Each row has a name. Each piece below is followed by the name of the row it came from, unless a question asks for something else. Each question is about the rows just above it. Places in a row count from 0.

[0.113,7.392,3.582,-8.131] -> j650
[-3.380,-3.996,-2.804,-3.180] -> j972
[-1.436,-0.260,-1.035,2.907] -> j217
[2.503,-4.993,-3.092,-0.190] -> j208
[6.890,-1.105,-5.338,5.375] -> j997
[-4.027,4.704,2.110,-4.683] -> j530
[-5.416,3.221,-0.330,-1.256] -> j432
[-1.436,-0.260,-1.035,2.502] -> j934
[0.443,-2.805,0.539,1.186] -> j935
[-2.790,0.739,-3.266,2.960] -> j183
Where in the named rows is [2.503]? | j208, 0
[-8.131] is at row and place | j650, 3
[-2.805] is at row and place | j935, 1
Where do [-1.436,-0.260,-1.035,2.907] appear? | j217
Row and place of [2.960] in the named rows: | j183, 3
Row and place of [3.221] in the named rows: | j432, 1

[7.766,-0.884,-5.680,4.625,-0.456,-3.040,5.273,8.247]  j149
[-4.270,6.454,-4.148,-7.279,1.205,5.444,-4.373,0.420]  j260
[-3.719,-0.275,-5.514,2.720,0.360,6.788,-5.994,7.373]  j781
[3.505,1.892,6.897,1.557,2.946,7.173,-6.642,-3.791]  j917
[-6.836,-0.745,-4.149,-6.581,5.874,2.402,-6.160,4.977]  j620
[3.801,1.765,-3.627,-6.631,6.517,5.229,1.189,-3.342]  j349
[-7.810,3.071,7.814,-4.882,5.954,6.891,7.543,5.141]  j754
[6.967,-3.392,-0.885,-5.685,-6.055,-0.126,3.891,6.558]  j285
[7.156,2.078,-1.068,-8.250,5.420,-7.509,-7.992,7.613]  j258
Row and place of [-4.148] in the named rows: | j260, 2
[-0.885] is at row and place | j285, 2

[-0.404,0.534,-2.363,2.334,0.502] = j60
[-0.404,0.534,-2.363,2.334,-1.637] = j547
[-3.214,2.021,-0.099,8.621,-0.901] = j319
[-0.759,1.710,1.478,-2.232,0.138] = j968
[-0.358,-1.586,0.342,-1.016,0.629] = j396
[-1.151,0.130,-0.700,-0.900,-0.989] = j860
[-0.403,0.980,2.367,-0.496,-0.247] = j414
[-1.559,-0.152,-2.428,0.830,1.398] = j471
[4.504,-3.106,3.084,-4.641,0.944] = j90
[-1.174,1.070,-2.686,-0.901,8.621] = j380
[-0.562,0.830,-2.428,-0.152,0.536] = j480
Where in the named rows is [-0.496]? | j414, 3
Row and place of [4.504] in the named rows: | j90, 0
Row and place where [-0.901,8.621] starts: | j380, 3
which: [-0.404,0.534,-2.363,2.334,-1.637] | j547
Row and place where [-0.152,-2.428,0.830] starts: | j471, 1
Row and place of [-0.700] in the named rows: | j860, 2
Where does [1.710,1.478,-2.232,0.138] start? Give its row and place. | j968, 1

[-1.129,0.693,0.266,-0.390,-0.709,-0.201,-0.421,2.560,1.458,1.193,-0.648,-0.169] : j733
[-7.608,2.029,6.019,2.479,-4.277,2.666,2.478,1.876,1.226,2.375,3.052,0.025] : j503
[3.550,-0.642,-3.456,-1.571,1.457,-1.635,-0.371,0.508,0.301,-0.834,-2.035,-0.104] : j381
Where does [2.029,6.019,2.479,-4.277] start? Give its row and place. | j503, 1
Row and place of [1.458] in the named rows: | j733, 8
Where in the named rows is [2.479]? | j503, 3

